0: tensor([502, 502, 409, 450, 438, 470, 532, 393, 549, 540, 525, 537, 452,
        431, 462, 500, 463, 546, 386, 463, 362, 463, 580, 460, 526, 570,
        502, 416, 354, 582, 602, 346, 539, 465, 411, 546, 489, 552, 529,
        464, 410, 551, 464, 443, 597, 646, 538, 453, 529, 510, 456, 572,
        480, 510, 465, 567, 425, 509, 557, 562, 484, 464, 486, 630, 546,
        516, 510, 419, 479, 473, 636, 448, 468, 458, 547, 570, 489, 547,
        507, 535, 432, 442, 401, 412, 477, 451, 517, 531, 460, 504, 489,
        517, 506, 405, 515, 503, 483, 653, 468, 565, 438, 564, 432, 507,
        431, 458, 446, 551, 420, 506, 461, 641, 561, 568, 475, 530, 464,
        516, 442, 480, 619, 541, 359, 623, 369, 563, 491, 480, 470, 552,
        480, 504])
1: tensor([408, 511, 462, 441, 496, 488, 527, 509, 466, 380, 463, 575, 504,
        405, 434, 537, 449, 570, 467, 411, 335, 593, 518, 543, 441, 529,
        524, 525, 651, 448, 522, 450, 484, 494, 481, 521, 491, 548, 526,
        550, 458, 588, 459, 480, 606, 566, 506, 497, 535, 475, 465, 495,
        524, 463, 479, 521, 495, 404, 581, 525, 502, 443, 389, 418, 470,
        475, 487, 520, 472, 539, 476, 466, 536, 498, 527, 382, 403, 581,
        476, 499, 474, 470, 605, 376, 551, 483, 427, 563, 474, 544, 493,
        511, 499, 461, 479, 522, 543, 554, 452, 550, 440, 624, 489, 450,
        443, 439, 445, 513, 437, 460, 498, 434, 598, 456, 477, 567, 522,
        514, 436, 529, 606, 504, 651, 413, 405, 507, 473, 553, 511, 565,
        517, 439])
2: tensor([652, 514, 549, 541, 362, 464, 503, 531, 454, 412, 401, 508, 563,
        445, 532, 543, 459, 474, 481, 425, 623, 652, 525, 483, 511, 471,
        537, 482, 530, 491, 497, 564, 637, 473, 540, 478, 540, 486, 483,
        489, 578, 563, 508, 469, 478, 412, 460, 540, 486, 560, 496, 415,
        469, 483, 466, 385, 546, 418, 637, 502, 568, 467, 459, 376, 478,
        472, 492, 474, 547, 582, 362, 544, 494, 508, 478, 391, 468, 600,
        613, 517, 422, 523, 365, 562, 512, 441, 414, 538, 533, 499, 448,
        465, 542, 436, 529, 463, 506, 624, 429, 511, 440, 651, 463, 426,
        482, 424, 518, 507, 461, 501, 526, 627, 357, 347, 554, 489, 571,
        465, 528, 490, 397, 543, 529, 515, 587, 539, 450, 520, 565, 514,
        544, 488])
3: tensor([601, 428, 561, 402, 586, 497, 519, 435, 558, 553, 528, 488, 474,
        467, 443, 492, 581, 515, 634, 431, 447, 474, 542, 361, 568, 598,
        458, 445, 519, 675, 550, 629, 649, 560, 433, 612, 405, 604, 594,
        524, 410, 527, 598, 271, 573, 397, 680, 400, 456, 483, 375, 453,
        660, 429, 426, 421, 389, 583, 600, 602, 429, 516, 558, 623, 522,
        623, 545, 499, 544, 317, 468, 498, 546, 325, 602, 390, 537, 538,
        503, 409, 367, 377, 536, 619, 484, 358, 453, 511, 351, 559, 587,
        385, 412, 375, 412, 503, 502, 423, 438, 587, 437, 511, 560, 451,
        456, 462, 426, 498, 364, 479, 402, 541, 607, 570, 408, 495, 456,
        611, 454, 581, 541, 597, 617, 574, 522, 513, 509, 570, 410, 551,
        328, 525])
4: tensor([406, 574, 352, 601, 603, 435, 449, 496, 566, 439, 383, 382, 413,
        638, 609, 497, 614, 355, 582, 654, 586, 511, 432, 452, 400, 485,
        635, 603, 485, 653, 472, 442, 594, 645, 662, 475, 492, 444, 462,
        392, 528, 333, 530, 507, 377, 446, 456, 561, 454, 590, 470, 490,
        528, 499, 490, 522, 526, 609, 339, 492, 416, 529, 421, 615, 369,
        609, 474, 378, 711, 397, 430, 535, 446, 524, 323, 377, 478, 468,
        511, 476, 634, 642, 584, 509, 487, 468, 546, 350, 611, 384, 415,
        636, 533, 552, 597, 471, 502, 605, 529, 447, 531, 525, 474, 582,
        567, 626, 566, 462, 583, 608, 478, 401, 578, 448, 687, 414, 639,
        395, 635, 573, 491, 536, 551, 512, 426, 498, 391, 364, 507, 497,
        559, 532])
5: tensor([363, 546, 564, 459, 653, 559, 568, 448, 553, 556, 491, 545, 480,
        644, 452, 437, 444, 512, 432, 506, 617, 487, 519, 503, 409, 571,
        494, 468, 488, 508, 579, 383, 440, 489, 434, 602, 476, 519, 469,
        445, 402, 545, 466, 464, 635, 568, 527, 507, 580, 509, 490, 554,
        547, 437, 396, 463, 429, 495, 482, 560, 432, 409, 637, 563, 484,
        446, 439, 501, 476, 412, 461, 650, 481, 482, 566, 448, 587, 372,
        569, 533, 467, 515, 636, 543, 596, 415, 504, 505, 480, 460, 488,
        529, 408, 424, 510, 588, 560, 554, 523, 538, 422, 615, 472, 568,
        469, 492, 484, 547, 484, 551, 414, 635, 379, 522, 494, 572, 556,
        473, 476, 578, 494, 473, 376, 617, 549, 538, 444, 499, 449, 554,
        494, 430])
6: tensor([542, 415, 645, 463, 513, 416, 446, 495, 535, 594, 582, 411, 474,
        572, 368, 438, 490, 569, 388, 448, 587, 468, 616, 516, 627, 531,
        473, 577, 555, 527, 462, 460, 653, 585, 515, 524, 483, 519, 665,
        591, 412, 469, 499, 499, 379, 377, 522, 336, 421, 341, 493, 497,
        510, 625, 608, 633, 400, 397, 524, 459, 582, 571, 617, 641, 541,
        516, 692, 470, 406, 536, 601, 526, 470, 358, 464, 480, 506, 454,
        390, 486, 437, 423, 441, 355, 414, 611, 477, 435, 444, 576, 486,
        373, 611, 493, 487, 331, 563, 464, 389, 642, 511, 483, 691, 441,
        454, 356, 365, 575, 435, 362, 510, 388, 378, 632, 426, 441, 477,
        591, 505, 430, 428, 577, 589, 328, 545, 494, 585, 549, 599, 446,
        465, 708])
7: tensor([395, 533, 450, 525, 502, 466, 523, 502, 553, 574, 446, 482, 546,
        617, 499, 460, 454, 489, 377, 497, 464, 520, 539, 460, 462, 507,
        556, 479, 617, 434, 519, 626, 596, 501, 520, 531, 516, 489, 480,
        461, 499, 523, 469, 489, 491, 638, 467, 534, 491, 531, 490, 524,
        480, 495, 449, 412, 480, 622, 499, 527, 505, 459, 387, 363, 360,
        474, 480, 495, 518, 478, 428, 366, 468, 513, 510, 581, 498, 544,
        681, 544, 498, 538, 361, 517, 544, 464, 507, 497, 547, 455, 427,
        535, 541, 481, 574, 492, 547, 444, 453, 525, 476, 484, 433, 482,
        489, 470, 506, 515, 488, 554, 458, 592, 588, 451, 557, 521, 600,
        437, 494, 507, 618, 494, 413, 360, 396, 546, 444, 458, 522, 530,
        551, 530])
8: tensor([603, 417, 360, 584, 546, 529, 346, 575, 494, 449, 453, 371, 607,
        561, 608, 534, 475, 487, 367, 513, 578, 492, 397, 397, 593, 346,
        446, 445, 397, 542, 396, 531, 493, 432, 628, 367, 607, 388, 426,
        538, 643, 381, 573, 582, 402, 550, 479, 589, 351, 530, 535, 546,
        398, 619, 508, 542, 658, 659, 440, 348, 610, 615, 548, 375, 401,
        601, 439, 614, 557, 529, 495, 546, 547, 621, 453, 382, 383, 588,
        542, 451, 484, 571, 411, 531, 407, 583, 549, 480, 609, 506, 500,
        535, 613, 577, 543, 523, 544, 379, 521, 366, 600, 524, 472, 493,
        648, 580, 548, 373, 520, 529, 573, 562, 415, 349, 535, 460, 371,
        430, 528, 503, 460, 388, 547, 480, 470, 415, 507, 482, 589, 390,
        523, 531])
9: tensor([621, 500, 381, 610, 388, 488, 433, 527, 630, 635, 404, 341, 458,
        539, 570, 471, 546, 409, 601, 593, 404, 462, 461, 416, 474, 444,
        558, 558, 631, 523, 462, 492, 660, 554, 684, 470, 542, 415, 458,
        441, 592, 320, 504, 495, 416, 470, 488, 548, 379, 549, 471, 493,
        488, 558, 467, 491, 556, 412, 352, 433, 494, 572, 342, 565, 528,
        606, 463, 631, 650, 380, 593, 463, 479, 540, 380, 522, 523, 391,
        506, 511, 534, 619, 528, 432, 437, 500, 560, 341, 616, 409, 430,
        585, 576, 574, 577, 451, 600, 573, 510, 426, 559, 501, 469, 585,
        621, 590, 539, 437, 536, 541, 458, 452, 634, 466, 594, 438, 460,
        432, 613, 545, 569, 476, 418, 397, 499, 473, 417, 396, 530, 428,
        507, 559])
10: tensor([353, 546, 639, 442, 443, 440, 612, 415, 572, 494, 409, 512, 471,
        590, 320, 406, 403, 537, 401, 393, 338, 591, 635, 533, 468, 613,
        545, 604, 495, 401, 581, 533, 532, 503, 483, 652, 479, 583, 629,
        510, 466, 583, 372, 383, 402, 489, 554, 376, 544, 355, 437, 506,
        596, 454, 425, 389, 349, 622, 590, 611, 547, 381, 520, 463, 624,
        452, 563, 608, 481, 417, 498, 459, 461, 330, 520, 640, 354, 523,
        361, 564, 370, 397, 399, 553, 537, 410, 364, 449, 422, 515, 435,
        412, 530, 459, 502, 436, 657, 553, 343, 656, 344, 632, 567, 444,
        402, 353, 331, 633, 364, 385, 319, 422, 493, 543, 425, 589, 563,
        620, 442, 500, 505, 616, 565, 573, 452, 625, 492, 553, 538, 538,
        478, 511])
11: tensor([348, 613, 624, 627, 597, 581, 633, 496, 519, 638, 409, 523, 510,
        534, 471, 358, 374, 396, 613, 552, 433, 575, 605, 591, 511, 442,
        578, 609, 333, 541, 479, 640, 399, 474, 551, 542, 629, 429, 462,
        402, 415, 560, 334, 597, 632, 621, 324, 542, 581, 451, 662, 446,
        351, 507, 489, 500, 483, 644, 538, 490, 612, 395, 509, 412, 354,
        601, 541, 426, 415, 638, 588, 631, 349, 510, 453, 419, 569, 591,
        506, 694, 451, 551, 375, 451, 539, 438, 446, 425, 561, 354, 363,
        502, 540, 545, 636, 381, 597, 411, 417, 532, 400, 350, 520, 507,
        518, 432, 505, 643, 579, 509, 464, 395, 405, 458, 521, 566, 333,
        459, 573, 298, 621, 496, 619, 606, 619, 637, 419, 413, 588, 394,
        648, 518])
12: tensor([461, 583, 602, 493, 495, 480, 616, 514, 472, 461, 476, 595, 557,
        429, 389, 453, 464, 496, 601, 458, 511, 503, 594, 565, 444, 543,
        565, 552, 638, 478, 501, 546, 596, 516, 484, 561, 471, 557, 526,
        492, 502, 609, 412, 526, 649, 561, 471, 476, 574, 470, 520, 434,
        493, 432, 500, 397, 457, 399, 593, 569, 513, 379, 620, 592, 542,
        429, 554, 456, 485, 568, 474, 507, 442, 456, 502, 379, 439, 464,
        359, 569, 503, 482, 464, 574, 564, 436, 461, 516, 499, 498, 430,
        469, 511, 487, 526, 438, 522, 499, 414, 583, 436, 420, 531, 428,
        422, 403, 480, 596, 487, 440, 477, 434, 416, 485, 524, 570, 368,
        533, 519, 461, 605, 563, 393, 618, 659, 571, 464, 535, 502, 554,
        560, 488])
13: tensor([553, 325, 376, 680, 498, 785, 407, 543, 605, 467, 423, 336, 748,
        389, 529, 296, 95, 538, 410, 481, 524, 455, 467, 322, 704, 260,
        305, 303, 445, 389, 383, 389, 423, 162, 589, 444, 840, 290, 329,
        551, 484, 448, 384, 707, 447, 540, 451, 612, 323, 504, 742, 611,
        233, 706, 359, 485, 598, 613, 517, 237, 811, 520, 528, 558, 617,
        498, 384, 519, 210, 703, 482, 469, 511, 693, 726, 500, 579, 552,
        625, 683, 253, 560, 533, 579, 376, 554, 575, 445, 667, 430, 474,
        448, 633, 611, 662, 524, 759, 599, 531, 358, 623, 433, 456, 555,
        759, 505, 495, 439, 503, 454, 445, 653, 635, 403, 332, 629, 496,
        407, 443, 401, 466, 179, 408, 614, 557, 480, 479, 474, 637, 187,
        611, 586])
14: tensor([495, 551, 535, 465, 649, 455, 521, 441, 555, 360, 472, 525, 474,
        552, 479, 519, 536, 529, 525, 504, 527, 423, 544, 483, 422, 580,
        548, 472, 329, 487, 586, 383, 540, 508, 453, 548, 473, 529, 496,
        431, 412, 526, 436, 463, 594, 419, 536, 500, 551, 561, 430, 600,
        512, 456, 429, 459, 453, 456, 493, 561, 406, 458, 639, 507, 543,
        391, 471, 564, 569, 462, 594, 655, 468, 515, 499, 504, 594, 481,
        540, 514, 524, 523, 554, 603, 535, 463, 519, 480, 493, 479, 454,
        579, 516, 444, 522, 519, 452, 346, 497, 555, 472, 420, 417, 549,
        451, 499, 491, 540, 462, 582, 469, 394, 407, 528, 559, 512, 529,
        464, 501, 537, 346, 522, 387, 469, 419, 545, 437, 445, 434, 571,
        501, 486])

tensor([501, 446, 612, 427, 449, 506, 534, 430, 635, 521, 571, 447, 536,
        647, 431, 478, 455, 501, 385, 414, 624, 363, 573, 338, 527, 576,
        429, 370, 514, 591, 596, 456, 383, 431, 391, 607, 454, 622, 557,
        489, 387, 537, 497, 366, 515, 400, 653, 398, 445, 526, 409, 481,
        562, 471, 420, 503, 406, 417, 562, 590, 465, 506, 646, 518, 603,
        607, 488, 522, 509, 368, 608, 408, 465, 377, 640, 425, 461, 459,
        362, 508, 324, 367, 529, 516, 441, 411, 548, 530, 365, 545, 543,
        396, 469, 467, 469, 470, 492, 528, 455, 565, 463, 586, 465, 457,
        454, 455, 422, 501, 319, 463, 352, 543, 525, 607, 341, 572, 356,
        561, 395, 590, 575, 526, 570, 570, 504, 558, 511, 536, 367, 493,
        340, 508]) 3 0 5 10 1
tensor([475, 514, 607, 467, 402, 389, 461, 393, 521, 402, 514, 568, 429,
        569, 505, 535, 518, 588, 606, 487, 516, 527, 560, 567, 531, 582,
        552, 454, 457, 374, 599, 597, 504, 569, 423, 511, 479, 496, 563,
        470, 555, 507, 487, 517, 501, 542, 486, 457, 563, 531, 431, 570,
        485, 534, 510, 522, 426, 443, 549, 540, 468, 475, 480, 369, 359,
        603, 527, 536, 463, 487, 469, 486, 503, 501, 453, 560, 515, 482,
        410, 492, 460, 515, 597, 332, 497, 530, 449, 515, 506, 510, 469,
        576, 545, 370, 508, 480, 464, 558, 463, 567, 475, 611, 429, 540,
        410, 431, 464, 534, 472, 536, 540, 505, 574, 484, 556, 472, 562,
        488, 519, 441, 535, 569, 481, 394, 421, 528, 481, 469, 551, 558,
        535, 530]) 1 7 0 14 2
tensor([603, 456, 378, 404, 591, 526, 423, 622, 441, 620, 671, 487, 578,
        541, 527, 583, 665, 454, 567, 548, 463, 269, 352, 377, 439, 482,
        406, 399, 416, 579, 423, 637, 416, 459, 450, 468, 345, 586, 434,
        537, 604, 438, 637, 432, 543, 423, 667, 532, 487, 616, 447, 488,
        623, 406, 491, 638, 554, 368, 335, 493, 317, 603, 491, 438, 457,
        373, 395, 470, 596, 405, 608, 477, 582, 535, 592, 594, 371, 356,
        382, 352, 624, 489, 559, 615, 540, 512, 710, 587, 424, 615, 658,
        478, 343, 597, 361, 615, 316, 465, 707, 376, 643, 591, 507, 514,
        541, 701, 623, 363, 526, 559, 549, 625, 406, 632, 450, 480, 460,
        517, 473, 712, 475, 404, 439, 499, 356, 346, 599, 578, 285, 544,
        348, 391]) 14 5 3 8 0
tensor([593, 568, 520, 635, 484, 525, 597, 408, 629, 591, 393, 451, 404,
        521, 501, 350, 441, 429, 483, 590, 379, 595, 625, 615, 575, 473,
        619, 654, 507, 369, 499, 430, 636, 569, 560, 544, 620, 408, 509,
        387, 547, 482, 362, 583, 419, 418, 322, 480, 521, 442, 627, 474,
        374, 571, 517, 643, 429, 530, 474, 490, 602, 469, 586, 615, 475,
        449, 624, 492, 430, 568, 423, 650, 344, 473, 381, 419, 396, 603,
        553, 674, 464, 537, 457, 554, 481, 465, 454, 352, 549, 344, 353,
        487, 593, 509, 633, 319, 587, 482, 407, 559, 407, 547, 552, 559,
        504, 412, 454, 645, 596, 500, 458, 572, 512, 519, 531, 476, 590,
        488, 618, 270, 520, 569, 533, 468, 650, 644, 429, 362, 617, 361,
        631, 617]) 11 12 2 7 9
tensor([387, 614, 547, 441, 402, 574, 658, 430, 555, 597, 398, 654, 636,
        617, 451, 469, 368, 489, 370, 433, 527, 425, 588, 444, 355, 586,
        516, 353, 546, 505, 642, 511, 470, 368, 376, 650, 496, 602, 408,
        392, 612, 693, 374, 419, 516, 640, 539, 546, 641, 610, 479, 535,
        508, 325, 294, 583, 402, 358, 621, 655, 429, 327, 523, 368, 387,
        494, 357, 406, 528, 456, 633, 503, 436, 473, 688, 405, 598, 623,
        374, 627, 362, 475, 425, 439, 656, 298, 420, 600, 460, 459, 449,
        490, 363, 380, 532, 602, 566, 514, 471, 543, 373, 389, 327, 461,
        401, 443, 527, 559, 387, 573, 350, 377, 357, 464, 461, 751, 558,
        490, 396, 585, 413, 479, 545, 605, 374, 659, 421, 491, 378, 605,
        518, 298]) 5 0 1 14 12
tensor([518, 567, 421, 453, 485, 619, 603, 445, 470, 570, 446, 583, 451,
        658, 530, 499, 486, 523, 518, 538, 499, 588, 410, 567, 322, 561,
        558, 492, 568, 425, 589, 448, 389, 469, 434, 581, 464, 501, 418,
        461, 580, 587, 455, 450, 578, 508, 520, 563, 628, 509, 473, 580,
        592, 373, 370, 509, 470, 564, 447, 580, 372, 401, 488, 447, 644,
        391, 339, 637, 456, 410, 561, 637, 540, 530, 561, 445, 507, 587,
        387, 498, 501, 533, 529, 510, 683, 394, 401, 534, 465, 476, 538,
        582, 307, 396, 490, 673, 531, 404, 637, 482, 441, 372, 397, 644,
        486, 602, 517, 542, 562, 593, 413, 652, 615, 482, 519, 581, 556,
        516, 494, 568, 568, 467, 616, 437, 479, 513, 389, 489, 419, 595,
        503, 319]) 5 14 1 7 0
tensor([507, 400, 625, 354, 446, 279, 448, 410, 436, 448, 588, 553, 319,
        576, 374, 636, 552, 695, 604, 329, 521, 664, 545, 624, 585, 639,
        463, 544, 374, 618, 610, 515, 385, 611, 415, 471, 404, 591, 726,
        654, 580, 515, 567, 413, 517, 598, 598, 285, 478, 315, 341, 541,
        638, 555, 616, 507, 439, 446, 592, 545, 548, 541, 656, 648, 522,
        400, 644, 643, 453, 479, 390, 510, 636, 373, 456, 502, 356, 349,
        522, 364, 447, 327, 344, 524, 396, 640, 330, 585, 369, 631, 589,
        438, 585, 410, 360, 487, 473, 631, 377, 630, 454, 490, 618, 416,
        375, 343, 317, 505, 351, 325, 517, 495, 429, 542, 406, 397, 532,
        704, 358, 494, 558, 659, 604, 560, 655, 433, 607, 650, 607, 603,
        380, 590]) 6 3 10 1 0
tensor([445, 618, 437, 495, 396, 414, 571, 333, 550, 476, 408, 595, 340,
        442, 547, 498, 575, 517, 608, 592, 460, 614, 544, 643, 427, 615,
        679, 597, 460, 362, 653, 437, 456, 672, 457, 578, 485, 467, 537,
        391, 624, 499, 454, 454, 641, 442, 419, 492, 595, 501, 420, 595,
        550, 463, 462, 380, 412, 502, 453, 608, 399, 420, 365, 546, 618,
        625, 519, 650, 528, 389, 470, 541, 449, 460, 333, 413, 599, 416,
        426, 501, 524, 581, 623, 609, 615, 432, 365, 403, 512, 401, 431,
        659, 482, 336, 561, 525, 496, 496, 480, 592, 363, 473, 418, 646,
        423, 506, 448, 594, 566, 623, 451, 388, 634, 485, 643, 416, 573,
        459, 556, 463, 392, 640, 379, 582, 358, 563, 353, 392, 556, 591,
        573, 493]) 14 5 12 1 4
tensor([425, 553, 563, 491, 533, 554, 526, 471, 465, 521, 525, 561, 463,
        360, 550, 507, 545, 517, 478, 562, 419, 506, 430, 615, 428, 509,
        540, 557, 368, 442, 535, 441, 575, 509, 448, 488, 485, 458, 458,
        472, 607, 500, 509, 542, 600, 362, 475, 527, 591, 492, 521, 532,
        518, 464, 505, 528, 514, 506, 430, 492, 440, 488, 509, 463, 387,
        525, 473, 520, 443, 498, 501, 446, 517, 540, 450, 538, 598, 463,
        412, 486, 595, 528, 488, 520, 541, 510, 477, 496, 485, 472, 524,
        555, 398, 480, 473, 568, 481, 474, 613, 479, 490, 460, 477, 603,
        508, 574, 526, 510, 611, 543, 523, 604, 521, 566, 519, 453, 567,
        499, 524, 481, 422, 498, 523, 415, 384, 488, 490, 468, 463, 530,
        526, 440]) 14 1 7 5 0
tensor([402, 366, 475, 598, 468, 560, 386, 400, 538, 629, 402, 386, 445,
        371, 658, 452, 339, 603, 438, 538, 461, 585, 448, 482, 613, 402,
        473, 426, 621, 636, 530, 644, 438, 415, 561, 427, 710, 290, 449,
        502, 534, 375, 476, 607, 384, 438, 441, 570, 390, 468, 560, 709,
        381, 680, 397, 524, 547, 401, 479, 324, 645, 548, 400, 382, 607,
        563, 418, 546, 337, 569, 464, 500, 566, 638, 462, 655, 414, 523,
        414, 506, 346, 608, 600, 575, 376, 554, 422, 422, 631, 398, 488,
        610, 624, 436, 599, 560, 651, 431, 533, 415, 511, 429, 404, 655,
        665, 547, 453, 460, 550, 528, 483, 525, 631, 338, 513, 432, 461,
        422, 488, 448, 588, 378, 540, 626, 522, 455, 450, 422, 681, 384,
        580, 592]) 8 9 7 13 2
tensor([495, 403, 657, 310, 410, 560, 549, 596, 307, 560, 704, 583, 547,
        513, 303, 652, 492, 597, 373, 269, 584, 535, 456, 534, 524, 525,
        259, 540, 450, 584, 449, 643, 437, 358, 384, 485, 368, 711, 609,
        760, 539, 643, 588, 370, 623, 477, 669, 347, 522, 312, 461, 366,
        665, 401, 625, 655, 539, 572, 645, 549, 582, 516, 549, 370, 389,
        385, 559, 640, 425, 577, 399, 620, 661, 381, 703, 410, 540, 353,
        463, 388, 466, 229, 529, 618, 471, 615, 474, 714, 265, 766, 717,
        212, 370, 620, 238, 549, 409, 526, 481, 487, 586, 561, 671, 237,
        427, 437, 402, 431, 350, 220, 486, 575, 519, 624, 212, 617, 390,
        771, 263, 570, 542, 499, 420, 502, 508, 395, 781, 801, 407, 540,
        303, 400]) 3 1 6 12 10
tensor([641, 456, 394, 579, 660, 547, 466, 579, 571, 338, 485, 393, 627,
        549, 504, 413, 465, 400, 611, 542, 558, 423, 493, 362, 524, 422,
        436, 500, 547, 549, 366, 340, 433, 455, 619, 493, 537, 473, 463,
        497, 379, 421, 501, 508, 469, 371, 527, 523, 399, 530, 530, 422,
        469, 530, 494, 665, 526, 546, 429, 444, 561, 548, 451, 411, 435,
        569, 483, 366, 572, 478, 352, 484, 441, 491, 519, 615, 501, 643,
        529, 522, 513, 539, 371, 344, 431, 466, 622, 423, 559, 482, 476,
        442, 537, 630, 534, 445, 547, 334, 470, 451, 538, 535, 553, 480,
        603, 543, 548, 463, 488, 461, 464, 429, 529, 497, 490, 518, 591,
        468, 566, 547, 382, 438, 576, 636, 654, 522, 508, 472, 483, 401,
        480, 549]) 8 9 2 7 4
tensor([479, 552, 480, 459, 456, 451, 538, 445, 577, 480, 499, 520, 494,
        548, 493, 516, 513, 503, 611, 507, 590, 413, 541, 436, 400, 581,
        548, 440, 440, 504, 581, 620, 459, 515, 472, 566, 461, 553, 484,
        420, 475, 516, 458, 449, 462, 503, 530, 489, 514, 578, 412, 561,
        521, 451, 394, 350, 437, 486, 470, 564, 404, 474, 347, 620, 576,
        430, 437, 542, 620, 428, 535, 480, 458, 486, 542, 486, 644, 504,
        515, 516, 504, 540, 475, 493, 548, 436, 518, 511, 508, 479, 453,
        558, 493, 466, 522, 525, 484, 616, 508, 537, 471, 425, 422, 515,
        442, 507, 504, 521, 450, 564, 437, 586, 411, 542, 539, 541, 644,
        455, 458, 567, 381, 521, 640, 511, 517, 552, 423, 441, 442, 569,
        479, 462]) 14 5 7 0 2
tensor([397, 509, 608, 453, 399, 436, 516, 423, 560, 478, 505, 568, 480,
        367, 508, 511, 481, 563, 512, 462, 328, 491, 591, 523, 514, 573,
        519, 459, 364, 577, 584, 483, 443, 525, 421, 545, 478, 530, 551,
        468, 583, 525, 458, 470, 601, 392, 481, 449, 517, 506, 460, 537,
        482, 529, 482, 426, 442, 550, 562, 556, 481, 459, 343, 406, 485,
        418, 524, 496, 460, 539, 518, 547, 481, 477, 523, 445, 648, 390,
        639, 526, 438, 468, 396, 621, 512, 484, 483, 515, 471, 482, 487,
        506, 552, 417, 524, 490, 498, 592, 450, 584, 438, 506, 436, 494,
        424, 427, 436, 563, 462, 496, 498, 444, 394, 521, 514, 527, 589,
        490, 496, 464, 544, 543, 423, 607, 479, 532, 508, 485, 510, 555,
        507, 547]) 0 14 1 12 2
tensor([651, 467, 463, 530, 619, 654, 501, 519, 479, 589, 525, 475, 519,
        595, 518, 457, 463, 503, 574, 565, 557, 391, 419, 499, 467, 447,
        453, 508, 544, 325, 437, 545, 624, 400, 500, 487, 535, 463, 423,
        524, 579, 459, 473, 564, 434, 373, 510, 550, 506, 467, 604, 534,
        509, 499, 482, 478, 540, 508, 323, 452, 486, 508, 449, 500, 607,
        624, 438, 567, 459, 510, 479, 387, 519, 553, 549, 408, 512, 647,
        416, 527, 521, 512, 639, 358, 498, 568, 576, 492, 496, 509, 571,
        507, 402, 593, 485, 562, 519, 516, 615, 411, 595, 647, 501, 561,
        591, 609, 543, 454, 585, 497, 493, 465, 395, 581, 420, 543, 589,
        521, 486, 497, 614, 371, 422, 565, 632, 433, 557, 489, 444, 399,
        477, 438]) 9 8 5 1 7
tensor([595, 527, 526, 573, 385, 572, 527, 595, 467, 382, 469, 505, 582,
        661, 509, 455, 476, 400, 594, 569, 464, 444, 482, 489, 465, 413,
        526, 524, 415, 548, 408, 498, 530, 464, 561, 475, 536, 462, 418,
        473, 515, 509, 466, 597, 617, 519, 421, 597, 516, 548, 614, 451,
        421, 471, 526, 560, 568, 637, 472, 468, 511, 489, 494, 470, 596,
        634, 466, 514, 513, 562, 618, 358, 426, 564, 519, 556, 370, 408,
        619, 566, 557, 556, 550, 630, 546, 494, 563, 476, 567, 467, 447,
        497, 486, 605, 545, 476, 473, 620, 520, 452, 539, 532, 517, 480,
        537, 537, 597, 492, 579, 554, 534, 615, 476, 443, 530, 523, 620,
        421, 562, 468, 435, 438, 558, 516, 359, 520, 485, 487, 493, 463,
        565, 470]) 7 2 8 9 14
tensor([425, 445, 605, 554, 453, 489, 435, 625, 370, 379, 536, 499, 518,
        486, 560, 528, 549, 445, 444, 484, 580, 575, 469, 522, 619, 399,
        468, 486, 398, 593, 399, 566, 660, 518, 554, 388, 543, 446, 499,
        560, 613, 506, 606, 560, 463, 553, 422, 532, 452, 507, 559, 353,
        424, 544, 623, 569, 608, 398, 621, 436, 578, 564, 466, 646, 637,
        462, 588, 568, 494, 624, 628, 600, 512, 516, 440, 380, 646, 605,
        483, 462, 526, 483, 435, 439, 416, 514, 519, 516, 517, 516, 527,
        443, 568, 511, 468, 419, 426, 516, 463, 457, 538, 548, 555, 396,
        524, 465, 561, 468, 554, 444, 642, 390, 381, 418, 532, 425, 614,
        508, 570, 433, 512, 543, 389, 424, 373, 452, 571, 540, 576, 453,
        504, 561]) 2 8 6 1 12
tensor([628, 388, 438, 599, 406, 493, 425, 681, 426, 466, 531, 369, 568,
        616, 507, 533, 498, 433, 386, 483, 399, 484, 470, 392, 630, 347,
        432, 522, 492, 637, 322, 488, 399, 465, 638, 358, 564, 446, 515,
        602, 499, 450, 607, 536, 570, 379, 477, 502, 338, 476, 554, 305,
        420, 588, 647, 486, 642, 491, 578, 379, 663, 619, 403, 565, 391,
        610, 595, 663, 530, 606, 513, 433, 509, 503, 468, 443, 572, 651,
        423, 456, 530, 472, 346, 449, 360, 558, 560, 478, 549, 558, 515,
        386, 598, 630, 491, 377, 468, 469, 424, 423, 605, 401, 607, 325,
        605, 485, 542, 431, 498, 404, 582, 578, 614, 436, 494, 413, 637,
        503, 538, 469, 475, 484, 611, 549, 538, 442, 610, 557, 575, 371,
        473, 584]) 8 2 9 6 7
tensor([347, 371, 463, 582, 479, 497, 388, 490, 682, 584, 467, 247, 445,
        617, 559, 461, 473, 445, 494, 551, 566, 482, 491, 341, 631, 446,
        482, 502, 590, 526, 469, 342, 440, 520, 638, 472, 589, 412, 527,
        496, 604, 288, 529, 441, 459, 390, 570, 475, 282, 477, 469, 513,
        501, 638, 485, 444, 516, 625, 394, 413, 565, 633, 494, 637, 577,
        574, 522, 398, 586, 333, 403, 571, 486, 477, 456, 561, 478, 498,
        524, 473, 427, 516, 419, 524, 354, 527, 542, 344, 549, 472, 493,
        487, 625, 562, 555, 410, 583, 654, 469, 460, 556, 393, 504, 537,
        644, 543, 449, 410, 433, 498, 424, 566, 429, 516, 476, 410, 611,
        497, 542, 503, 633, 488, 627, 497, 631, 470, 519, 425, 556, 336,
        435, 649]) 9 8 4 7 6
